In the rows, zero is written as 128.
Rotation paths and how fast each direction turns (degrees per step)
Each turn is a multiple of 5 degrees from 10 to 175, or 0.
Each row of a path follows its step; steps can be skipped.
path 1
step 0: [123 127 129 123 133 131 122 121 115 131 133 132 129 134 130 119 130 132
 128 125 138 125 123 123 119 120 124 120 131 120 124 132 126 127 136 130
 124 125 131]
step 1: [132 121 129 125 122 120 125 132 126 132 131 129 134 129 115 122 129 131
 136 124 120 127 133 127 122 117 124 123 132 126 129 125 126 116 129 137
 128 126 120]
step 2: [122 127 125 135 130 127 125 132 124 136 133 130 142 129 127 134 124 125
 125 131 140 124 133 130 116 120 128 126 128 126 125 130 132 123 136 133
 126 136 134]
step 3: [125 122 126 131 126 132 137 140 124 120 126 126 133 121 119 125 122 133
 121 126 121 131 126 126 128 114 132 127 129 124 129 130 127 122 128 136
 132 126 133]
step 4: [121 133 121 134 127 127 128 125 128 127 126 128 134 119 133 125 127 123
 127 133 131 130 115 125 118 115 125 122 122 131 124 120 135 124 130 124
 135 134 126]
step 5: [134 122 123 135 123 125 130 135 129 126 126 134 125 125 132 116 130 132
 124 113 132 127 119 129 127 120 121 128 123 120 126 131 129 126 126 131
 131 122 134]
step 6: [121 133 133 123 123 128 128 129 123 134 132 131 132 129 136 128 133 135
 138 119 131 131 121 118 123 120 122 116 134 133 120 124 132 127 131 129
 131 127 128]
step 7: [140 134 125 132 122 118 126 134 127 139 132 130 134 132 120 125 126 134
 127 119 128 131 132 125 125 121 124 136 130 124 126 132 134 122 126 128
 136 127 127]
step 8: [121 131 129 136 138 126 132 140 124 133 135 126 137 129 132 140 119 138
 133 125 131 133 128 130 128 125 126 120 125 132 126 130 133 126 131 131
 133 131 132]
step 9: [130 136 121 134 132 124 141 127 116 130 126 122 130 121 122 128 126 133
 121 130 121 134 125 121 128 118 126 133 126 126 126 136 130 125 126 125
 133 123 130]
step 10: [127 134 117 137 139 124 126 127 130 126 129 129 129 126 131 128 124 137
 131 127 126 127 118 131 124 124 123 113 118 124 130 124 128 128 131 123
 133 128 119]
Speeds:
[131 129 130 127 127 125 128 127 131 130 130 132 129 129 127 129 131 128
 130 126 129 129 128 128 128 128 131 127 131 127 126 127 126 128 130 129
 126 127 129]
65
[127 128 132 128 126 128 125 128 127 127 129 128 126 130 130 125 130 126
 128 123 129 128 126 129 126 129 127 127 129 129 128 129 128 127 127 125
 128 126 125]
60
path 2
step 0: [126 125 128 116 128 133 134 129 132 131 127 134 125 126 128 128 131 127
 136 128 128 118 130 125 129 121 129 115 124 126 130 129 128 125 127 121
 139 127 134]
step 1: [122 135 135 129 127 131 127 132 128 130 124 122 121 127 123 125 131 131
 141 131 135 126 132 122 125 126 133 124 134 129 127 136 130 124 134 132
 133 124 122]
step 2: [132 126 131 132 127 133 139 132 127 123 121 125 126 137 120 129 127 120
 136 127 133 131 125 128 127 134 131 130 121 122 124 136 135 125 125 132
 127 125 133]
step 3: [125 122 126 117 125 122 127 123 130 127 116 125 126 131 129 130 136 120
 129 125 128 134 127 136 124 130 126 125 129 132 123 138 126 129 124 135
 130 130 132]
step 4: [125 123 127 119 124 136 120 128 121 134 126 133 131 125 124 130 135 131
 130 131 128 133 137 136 131 126 128 131 124 128 126 134 134 124 133 124
 127 128 137]
step 5: [130 125 123 127 125 142 129 119 130 124 128 123 128 133 133 129 135 136
 136 127 129 126 129 127 128 127 125 134 131 131 126 128 126 127 139 129
 137 122 131]
step 6: [128 132 127 126 133 132 131 128 127 122 125 137 137 134 130 125 139 122
 132 121 133 125 125 118 123 124 135 127 121 127 125 132 127 132 135 125
 131 129 127]
step 7: [121 132 134 123 133 136 133 126 129 133 121 125 133 128 129 120 122 125
 132 125 125 126 123 134 124 125 128 116 122 130 126 135 125 124 129 126
 135 124 127]
step 8: [123 122 134 119 128 131 136 130 130 128 119 127 120 125 123 129 129 129
 131 128 135 130 134 130 122 129 136 131 130 127 136 131 135 123 130 124
 128 121 119]
step 9: [125 120 126 134 130 130 133 131 126 127 122 127 124 136 119 138 130 124
 138 127 136 131 129 131 124 121 125 128 133 128 130 132 124 124 128 129
 129 128 138]
step 10: [129 127 129 121 126 126 127 120 128 124 128 132 124 133 130 129 134 119
 139 135 131 135 131 134 135 119 129 128 124 125 119 134 126 131 129 135
 131 127 127]
Speeds:
[129 126 129 128 124 127 129 127 130 130 131 129 129 126 128 125 126 129
 126 126 132 127 126 128 128 127 130 129 131 128 125 128 127 128 127 128
 126 128 130]
0
[128 129 127 127 128 131 130 129 128 127 130 128 127 128 127 125 131 131
 127 125 124 128 129 125 128 126 128 125 125 130 127 126 125 129 130 128
 127 126 128]
55
path 3
step 0: [130 130 133 126 131 133 126 130 118 126 131 123 128 125 122 116 114 122
 128 124 120 124 124 127 131 128 136 124 129 136 134 141 134 132 119 129
 122 130 125]
step 1: [117 124 126 118 121 134 114 131 128 127 131 126 123 129 125 121 126 121
 126 133 121 125 125 131 132 140 129 130 121 127 131 125 114 131 133 129
 131 129 126]
step 2: [126 120 117 125 130 136 128 130 124 120 127 125 134 134 129 121 127 129
 140 130 124 131 126 125 128 125 118 135 135 135 132 121 122 127 119 134
 127 126 140]
step 3: [128 131 134 130 126 134 132 122 122 129 136 125 130 126 124 124 120 118
 128 126 123 118 117 124 131 118 133 126 128 136 120 127 127 139 127 135
 121 135 135]
step 4: [122 124 127 123 123 137 120 128 133 124 133 134 125 129 130 119 128 124
 128 140 125 132 122 125 129 133 123 128 129 137 123 122 130 137 139 125
 131 132 115]
step 5: [134 125 126 116 128 140 129 132 126 115 127 122 136 133 128 119 125 133
 131 129 132 132 124 130 129 127 125 124 136 137 138 135 129 124 119 129
 123 133 127]
step 6: [119 126 131 123 131 130 122 124 123 130 137 119 123 120 121 118 124 123
 126 120 116 124 121 127 126 130 137 122 125 130 132 135 123 131 128 132
 126 137 133]
step 7: [118 124 126 130 124 132 116 129 129 121 130 129 121 136 123 116 127 124
 135 136 118 130 131 129 130 133 119 137 128 127 130 118 123 133 126 129
 124 124 124]
step 8: [130 129 125 126 122 139 129 131 123 119 131 122 140 135 127 131 131 127
 130 131 131 123 121 131 127 120 122 130 133 138 128 124 120 129 124 137
 119 136 138]
step 9: [119 129 127 130 134 130 124 120 127 129 135 129 125 119 129 120 125 125
 126 129 123 129 116 123 127 120 127 122 130 141 123 127 134 139 134 127
 129 139 132]
step 10: [127 131 137 123 124 136 122 129 127 119 128 133 124 133 131 113 126 125
 126 136 127 130 130 131 132 133 125 135 133 136 133 127 133 131 125 123
 122 131 113]
Speeds:
[128 128 128 126 130 126 127 128 127 127 126 130 127 129 129 129 130 133
 129 128 123 126 126 125 127 128 127 128 128 129 130 126 130 130 128 127
 128 125 127]
140
path 4
step 0: [130 131 134 128 138 128 137 128 133 125 117 131 122 134 129 126 130 123
 139 124 125 129 129 125 129 136 135 134 138 125 125 132 123 118 129 129
 128 124 121]
step 1: [134 131 126 124 125 133 125 136 123 121 131 127 129 128 133 126 120 123
 125 125 131 123 129 145 124 121 130 137 123 140 123 126 132 132 124 122
 126 128 130]
step 2: [114 125 123 136 131 130 122 132 130 129 124 129 137 128 121 130 136 124
 126 127 131 123 133 130 133 135 125 125 134 122 116 129 121 122 126 130
 128 132 120]
step 3: [136 125 134 121 130 123 136 129 129 133 120 124 123 123 127 131 124 122
 129 129 134 131 134 136 134 124 124 127 120 128 138 122 129 130 130 124
 113 125 122]
step 4: [128 130 120 132 120 135 128 129 128 130 129 134 130 132 126 121 136 131
 115 120 118 136 132 128 126 133 131 127 130 137 122 131 126 128 140 134
 122 131 127]
step 5: [134 133 133 123 129 123 124 126 121 124 122 128 127 117 123 126 123 131
 127 128 136 129 126 127 130 141 116 125 135 130 131 122 124 127 115 130
 126 129 130]
step 6: [129 130 122 119 128 131 133 137 130 121 129 126 126 132 130 132 130 126
 132 129 117 123 136 128 126 130 125 125 136 126 135 134 130 137 143 124
 131 133 124]
step 7: [136 134 124 129 127 133 134 125 122 131 128 131 137 127 137 135 129 121
 121 118 140 133 127 123 124 135 127 138 126 121 123 124 129 126 122 129
 132 126 131]
step 8: [129 130 127 124 130 119 134 130 137 121 123 130 129 129 125 117 132 122
 136 137 123 124 126 134 128 137 123 127 123 131 120 137 135 120 128 123
 129 131 129]
step 9: [128 132 131 126 132 139 121 127 123 125 119 128 132 129 140 131 123 120
 126 129 126 128 127 130 132 115 122 133 129 132 124 120 127 130 132 137
 128 129 118]
step 10: [129 119 131 128 136 127 128 134 131 127 133 130 131 128 126 117 134 120
 122 118 127 126 137 131 128 134 138 121 132 123 126 126 130 122 120 122
 122 129 127]
Speeds:
[125 129 130 127 127 127 127 130 129 128 130 129 130 125 126 128 129 130
 126 129 130 127 127 128 127 131 126 126 125 130 124 127 126 126 127 127
 131 129 130]
120
path 5
step 0: [125 133 133 119 121 127 116 137 131 131 136 129 134 125 127 131 138 122
 131 119 125 138 129 125 120 131 127 141 127 136 129 125 128 134 136 130
 128 131 141]
step 1: [120 137 135 119 127 126 132 127 126 135 135 124 130 118 124 134 142 124
 127 130 126 138 138 126 118 128 130 137 133 138 121 128 134 133 129 128
 119 124 129]
step 2: [116 129 120 125 129 121 129 132 121 135 130 129 129 119 135 142 133 128
 124 130 130 134 140 131 117 135 121 131 137 135 126 129 127 136 136 125
 135 123 133]
step 3: [116 124 119 119 129 129 119 129 125 137 129 135 133 114 118 126 134 130
 126 136 122 129 139 129 122 130 125 130 136 135 124 135 122 121 133 123
 131 129 133]
step 4: [114 117 125 125 133 125 119 137 139 133 133 129 136 117 124 128 129 130
 132 127 125 138 130 129 122 140 128 130 125 134 123 128 129 123 138 134
 131 128 126]
step 5: [124 124 125 115 131 125 127 138 129 139 133 130 138 125 126 129 134 124
 133 128 128 138 132 135 134 130 125 128 137 133 123 129 137 121 139 131
 116 128 119]
step 6: [117 116 120 115 123 127 129 134 121 138 127 122 129 122 132 127 129 126
 127 129 135 140 125 127 126 132 121 124 132 130 134 128 142 129 136 130
 123 119 133]
step 7: [123 125 125 118 124 127 125 134 117 139 125 130 129 113 124 126 133 125
 142 133 124 129 127 122 127 128 129 128 135 124 139 127 137 128 139 129
 131 135 132]
step 8: [116 129 128 124 124 129 124 137 130 134 129 115 125 121 118 123 128 122
 136 129 119 132 131 119 130 130 124 134 135 128 127 122 134 130 138 141
 136 124 131]
step 9: [117 140 128 132 127 122 127 147 126 132 128 122 132 119 121 132 130 130
 140 128 127 132 135 130 132 124 123 130 138 130 126 128 142 125 127 128
 127 124 127]
step 10: [121 125 119 122 125 123 126 134 128 133 124 123 135 122 125 135 130 130
 134 131 125 137 136 130 134 129 114 141 131 119 130 126 135 127 119 127
 129 116 137]
Speeds:
[128 126 129 130 124 125 128 126 126 129 128 131 129 127 128 126 127 128
 128 130 130 125 128 127 128 128 129 129 129 128 128 127 126 125 130 130
 131 126 130]
85
path 6
step 0: [126 131 136 136 127 131 128 129 132 126 137 127 132 132 129 127 123 126
 132 129 124 134 125 129 136 130 121 127 117 122 135 127 120 135 123 118
 131 122 119]
step 1: [129 122 131 131 127 123 126 125 137 135 135 127 126 126 130 126 121 125
 126 131 125 135 131 126 139 124 133 130 114 129 126 135 132 133 118 133
 135 121 127]
step 2: [128 131 131 127 121 128 128 132 133 135 127 126 135 129 125 127 135 118
 127 124 128 130 124 134 138 132 130 120 125 135 123 139 129 135 121 133
 139 132 128]
step 3: [128 132 135 129 128 127 133 131 133 132 121 129 130 114 122 124 132 124
 124 133 119 123 131 131 133 134 131 119 133 129 132 134 128 134 122 123
 129 123 117]
step 4: [139 127 135 130 127 129 131 120 134 133 123 120 129 117 129 129 127 124
 129 130 123 133 128 123 124 132 124 118 127 127 128 132 134 122 120 133
 119 133 121]
step 5: [133 130 135 139 129 129 125 127 129 128 126 122 134 130 132 130 129 116
 135 130 120 128 125 128 129 139 119 126 123 121 121 130 121 130 132 129
 124 135 123]
step 6: [128 128 137 133 131 123 126 125 125 127 122 120 124 124 129 127 124 127
 132 130 120 123 137 130 139 130 126 132 117 121 119 129 128 127 133 133
 130 117 124]
step 7: [133 134 136 123 124 126 124 124 127 119 127 117 122 130 126 133 132 125
 132 119 126 130 130 132 130 122 127 121 123 129 122 138 130 127 127 138
 138 125 126]
step 8: [132 134 130 127 131 132 124 131 129 120 134 128 123 124 125 133 137 119
 133 127 120 126 134 136 128 124 129 118 131 122 129 125 127 140 128 126
 137 125 120]
step 9: [130 127 126 127 134 134 129 121 130 134 132 121 122 117 124 133 134 122
 127 127 130 128 137 131 126 124 122 127 121 123 128 121 138 128 116 124
 130 122 122]
step 10: [125 131 128 136 137 129 128 128 128 128 133 120 132 130 124 126 131 114
 130 123 132 126 122 128 121 128 118 127 120 124 129 134 130 124 115 128
 134 133 125]
Speeds:
[130 126 128 125 128 128 125 127 126 129 128 127 127 127 129 127 128 130
 126 126 130 130 126 127 127 128 126 127 125 131 126 130 131 126 128 129
 130 133 127]
135
[130 131 128 125 128 129 130 129 127 125 127 128 129 127 125 126 126 132
 129 129 128 127 128 128 129 126 128 123 130 129 130 129 126 127 129 129
 129 128 126]
85
path 7
step 0: [133 119 132 136 129 132 127 130 128 120 127 131 123 131 121 127 135 125
 128 133 137 129 115 128 136 129 131 120 125 122 132 130 128 134 122 117
 125 132 128]
step 1: [129 135 134 130 126 132 126 127 124 120 136 129 115 126 135 134 126 113
 125 130 125 139 131 125 133 131 121 128 130 127 135 131 128 135 125 125
 123 132 127]
step 2: [125 128 126 135 129 129 119 131 117 119 119 139 127 126 127 131 129 122
 124 125 127 140 133 121 132 121 129 128 124 127 125 132 130 118 127 130
 132 130 131]
step 3: [133 119 124 125 126 128 130 134 137 126 120 123 118 131 124 130 128 122
 126 125 137 133 127 130 133 120 130 125 124 126 129 137 131 119 125 121
 131 137 121]
step 4: [128 119 132 130 134 126 128 135 129 124 137 125 121 132 125 126 127 121
 127 134 132 132 132 119 131 128 120 129 123 122 121 126 134 133 125 116
 119 132 133]
step 5: [137 132 129 130 133 129 122 130 119 117 131 132 130 132 134 134 125 124
 124 129 133 134 129 127 141 124 126 124 132 132 123 136 129 130 132 134
 117 133 131]
step 6: [133 130 126 126 119 130 119 134 131 124 118 129 128 136 134 126 135 117
 129 125 125 130 131 122 131 121 128 129 123 137 130 128 136 122 118 129
 126 136 128]
step 7: [124 122 128 128 124 127 127 128 131 124 119 130 125 131 128 132 124 127
 121 132 138 130 125 128 125 126 119 115 129 125 123 124 134 124 120 115
 126 137 131]
step 8: [129 126 127 132 126 127 125 127 127 120 134 132 119 128 123 133 123 118
 132 130 135 131 129 128 128 128 135 121 123 126 125 126 130 140 133 127
 116 140 126]
step 9: [136 136 130 129 122 129 122 134 122 115 134 134 124 132 126 135 129 126
 125 138 118 132 128 120 129 126 127 128 125 130 130 130 133 117 130 126
 124 132 126]
step 10: [134 122 132 123 119 134 120 134 133 126 119 133 126 124 137 135 134 130
 130 124 131 134 134 123 127 115 125 120 123 124 126 133 124 124 126 123
 126 131 127]
Speeds:
[130 129 130 127 132 126 130 128 124 125 128 129 128 125 128 129 125 126
 131 127 126 125 131 129 127 130 129 127 129 129 129 130 131 129 127 127
 128 128 129]
100
[128 128 129 128 126 129 127 127 127 128 125 128 132 132 129 126 127 128
 127 127 127 127 127 129 131 132 127 127 130 129 130 127 128 132 125 128
 127 130 130]
55
[127 131 131 129 129 126 126 129 128 126 133 128 126 128 130 127 127 128
 126 126 127 128 125 126 131 131 129 128 127 128 128 126 125 127 130 130
 126 127 129]
95
